In the data rows, zero lies at 4.5, halfway between 4 and 5.
Some points, one per row:
array([3, 4, 6, 4, 4, 5, 4, 4, 2, 4, 3, 3, 6, 6, 6, 5, 4, 6, 5, 0, 5, 2, 5, 6])
array([3, 5, 5, 3, 4, 4, 5, 4, 4, 3, 4, 3, 4, 5, 5, 5, 4, 3, 6, 4, 7, 6, 3, 6])
array([4, 4, 4, 5, 4, 3, 5, 5, 3, 3, 5, 5, 4, 4, 3, 3, 4, 3, 7, 5, 5, 5, 0, 8])
array([8, 5, 5, 6, 3, 6, 2, 7, 5, 5, 5, 8, 4, 4, 4, 6, 1, 6, 5, 4, 4, 7, 8, 1])
array([3, 3, 6, 2, 5, 4, 5, 5, 3, 2, 1, 0, 7, 6, 7, 2, 3, 5, 2, 4, 4, 0, 4, 3])
array([1, 3, 5, 3, 4, 3, 8, 4, 4, 0, 5, 0, 5, 7, 3, 2, 8, 6, 3, 2, 2, 4, 5, 4])
array([2, 6, 4, 6, 5, 6, 4, 5, 5, 6, 5, 8, 5, 3, 4, 7, 5, 2, 8, 8, 8, 5, 1, 9])
array([7, 4, 5, 1, 6, 5, 7, 3, 5, 2, 3, 6, 3, 6, 2, 6, 7, 5, 3, 4, 2, 4, 3, 0])
array([3, 6, 4, 7, 5, 5, 5, 3, 5, 7, 4, 5, 4, 2, 5, 5, 7, 3, 4, 5, 4, 3, 1, 7])
array([2, 5, 4, 5, 4, 2, 6, 5, 4, 4, 7, 5, 4, 5, 6, 4, 5, 2, 5, 5, 4, 3, 3, 6])
array([3, 5, 4, 5, 6, 4, 4, 3, 3, 2, 6, 5, 5, 5, 4, 5, 3, 3, 5, 4, 5, 1, 4, 9])
array([3, 4, 4, 4, 8, 1, 9, 7, 2, 4, 6, 2, 7, 5, 5, 7, 4, 3, 4, 6, 6, 2, 1, 8])
array([5, 4, 5, 1, 6, 4, 5, 6, 4, 5, 4, 2, 6, 5, 5, 1, 7, 6, 4, 2, 3, 1, 4, 5])
array([5, 4, 5, 8, 5, 3, 0, 4, 6, 8, 7, 8, 2, 0, 6, 5, 3, 4, 5, 8, 4, 7, 7, 6])
array([7, 5, 2, 5, 3, 4, 4, 3, 6, 8, 4, 7, 4, 3, 3, 4, 4, 6, 4, 5, 3, 9, 6, 2])
array([6, 4, 5, 7, 4, 7, 2, 3, 6, 9, 4, 5, 6, 5, 6, 2, 3, 4, 3, 4, 3, 8, 7, 3])
array([5, 5, 4, 3, 6, 8, 5, 3, 6, 5, 6, 3, 3, 4, 3, 4, 7, 5, 4, 3, 6, 5, 7, 2])
array([5, 3, 3, 4, 6, 5, 5, 4, 5, 3, 6, 4, 6, 3, 4, 3, 7, 6, 4, 2, 3, 4, 5, 3])
array([3, 4, 4, 5, 3, 3, 4, 4, 3, 3, 5, 8, 5, 4, 3, 6, 4, 1, 5, 5, 9, 3, 3, 7])
Then 10 other points, each followed by its number:
array([5, 3, 5, 2, 5, 4, 8, 8, 1, 1, 4, 1, 4, 7, 4, 3, 6, 7, 6, 1, 3, 3, 2, 6]) 0
array([4, 3, 3, 6, 3, 5, 5, 1, 5, 5, 5, 4, 2, 1, 4, 5, 6, 0, 6, 5, 5, 3, 2, 7]) 1
array([4, 5, 5, 5, 4, 3, 3, 5, 5, 3, 2, 0, 5, 4, 6, 4, 4, 3, 3, 2, 3, 4, 7, 1]) 2
array([3, 5, 5, 2, 5, 3, 6, 6, 3, 0, 3, 3, 5, 5, 3, 4, 3, 8, 5, 6, 4, 0, 4, 1]) 3
array([3, 8, 3, 7, 3, 3, 4, 3, 3, 8, 8, 6, 3, 3, 4, 7, 6, 3, 7, 3, 6, 7, 4, 9]) 4
array([7, 4, 4, 5, 4, 3, 9, 5, 4, 3, 4, 3, 5, 6, 5, 3, 4, 5, 4, 5, 5, 2, 3, 2]) 5
array([4, 2, 4, 6, 3, 6, 6, 7, 5, 9, 5, 9, 3, 2, 4, 9, 4, 3, 5, 4, 8, 8, 6, 9]) 6
array([3, 4, 6, 1, 7, 4, 7, 3, 2, 0, 6, 2, 5, 5, 5, 4, 5, 4, 5, 1, 4, 4, 5, 5]) 7
array([2, 5, 2, 5, 3, 4, 4, 6, 4, 5, 5, 8, 3, 4, 5, 6, 4, 2, 5, 5, 6, 3, 4, 7]) 8
array([3, 4, 3, 5, 4, 5, 3, 5, 7, 7, 7, 7, 4, 5, 7, 6, 4, 3, 4, 4, 8, 4, 2, 7]) 9
Which of these numbered points is nearest to each point below, looking only along the 8 directions in which the first points spread most? Its number follows each.
array([3, 4, 1, 7, 3, 2, 2, 5, 4, 7, 7, 8, 7, 2, 1, 6, 6, 2, 8, 7, 6, 7, 3, 9]) > 4
array([4, 9, 2, 7, 6, 7, 1, 5, 8, 9, 5, 7, 2, 3, 5, 7, 4, 1, 7, 9, 8, 6, 5, 7]) > 6
array([8, 5, 3, 1, 4, 1, 8, 5, 4, 4, 3, 2, 4, 5, 4, 3, 6, 6, 7, 3, 5, 5, 4, 3]) > 5
array([6, 3, 4, 5, 4, 7, 1, 4, 5, 5, 2, 6, 6, 5, 7, 0, 3, 7, 3, 2, 2, 6, 7, 1]) > 2
array([4, 4, 3, 3, 4, 4, 8, 6, 9, 4, 3, 2, 7, 4, 4, 6, 3, 5, 3, 5, 7, 3, 5, 4]) > 5
array([3, 3, 7, 2, 6, 3, 9, 3, 1, 2, 4, 0, 4, 8, 2, 4, 7, 7, 2, 2, 5, 1, 4, 9]) > 0
array([2, 5, 5, 4, 5, 4, 8, 3, 6, 5, 5, 3, 2, 5, 6, 6, 5, 4, 4, 5, 4, 3, 2, 6]) > 1
array([3, 4, 2, 4, 4, 3, 9, 6, 6, 4, 5, 5, 3, 6, 2, 3, 5, 5, 7, 5, 5, 3, 3, 5]) > 5
array([7, 3, 5, 6, 4, 6, 0, 4, 6, 5, 0, 5, 4, 4, 9, 3, 6, 8, 1, 3, 2, 6, 9, 0]) > 2
array([1, 2, 7, 2, 6, 6, 5, 6, 4, 2, 6, 5, 5, 4, 6, 5, 6, 4, 5, 6, 4, 2, 4, 4]) > 7
array([4, 7, 6, 6, 7, 7, 6, 5, 3, 3, 5, 4, 5, 5, 4, 6, 4, 7, 3, 9, 5, 4, 5, 2]) > 5
array([6, 6, 4, 9, 4, 4, 3, 5, 4, 5, 5, 9, 3, 2, 4, 7, 4, 5, 6, 6, 6, 8, 6, 7]) > 6
array([5, 3, 5, 4, 2, 6, 0, 1, 6, 9, 3, 6, 5, 2, 4, 2, 5, 3, 3, 8, 4, 7, 6, 3]) > 9
array([4, 4, 3, 7, 2, 3, 1, 3, 6, 7, 7, 7, 4, 4, 4, 4, 6, 3, 7, 4, 7, 5, 6, 9]) > 4
array([3, 2, 5, 4, 2, 7, 6, 6, 3, 6, 4, 6, 8, 4, 4, 6, 7, 2, 6, 4, 5, 4, 4, 8]) > 9
array([6, 8, 3, 8, 5, 3, 2, 5, 6, 6, 5, 9, 4, 6, 6, 6, 2, 6, 7, 5, 6, 8, 5, 9]) > 6
array([6, 3, 6, 4, 5, 7, 1, 5, 4, 3, 4, 2, 7, 7, 7, 3, 3, 5, 3, 2, 4, 2, 7, 2]) > 2
array([3, 4, 7, 2, 6, 5, 7, 3, 1, 1, 2, 0, 5, 3, 3, 3, 4, 4, 3, 2, 2, 6, 5, 2]) > 0
array([4, 4, 3, 2, 7, 5, 6, 3, 4, 4, 4, 4, 8, 4, 4, 5, 5, 4, 5, 3, 7, 3, 5, 5]) > 7
array([2, 4, 2, 8, 4, 7, 4, 4, 5, 6, 4, 7, 4, 4, 6, 7, 6, 0, 8, 7, 6, 4, 3, 9]) > 9
array([2, 4, 5, 4, 4, 3, 5, 5, 5, 3, 6, 4, 2, 4, 3, 4, 6, 6, 6, 4, 6, 3, 3, 5]) > 7
array([5, 3, 5, 4, 7, 5, 8, 2, 2, 2, 2, 3, 6, 5, 4, 5, 4, 6, 1, 2, 4, 2, 5, 4]) > 3
array([6, 5, 6, 4, 6, 5, 5, 6, 3, 1, 5, 1, 6, 9, 5, 5, 3, 3, 2, 2, 6, 2, 1, 2]) > 3
array([1, 5, 5, 2, 3, 6, 5, 4, 3, 2, 4, 6, 4, 2, 4, 7, 3, 4, 7, 5, 6, 5, 3, 5]) > 8
array([4, 4, 9, 2, 6, 4, 4, 8, 4, 0, 1, 1, 3, 4, 5, 1, 2, 7, 1, 5, 2, 2, 4, 3]) > 3
array([7, 4, 5, 6, 4, 5, 5, 5, 5, 4, 4, 5, 5, 5, 6, 1, 4, 7, 2, 5, 4, 6, 6, 2]) > 2
array([6, 8, 5, 9, 2, 3, 0, 6, 4, 8, 4, 8, 5, 2, 1, 5, 4, 4, 7, 7, 6, 6, 6, 6]) > 6
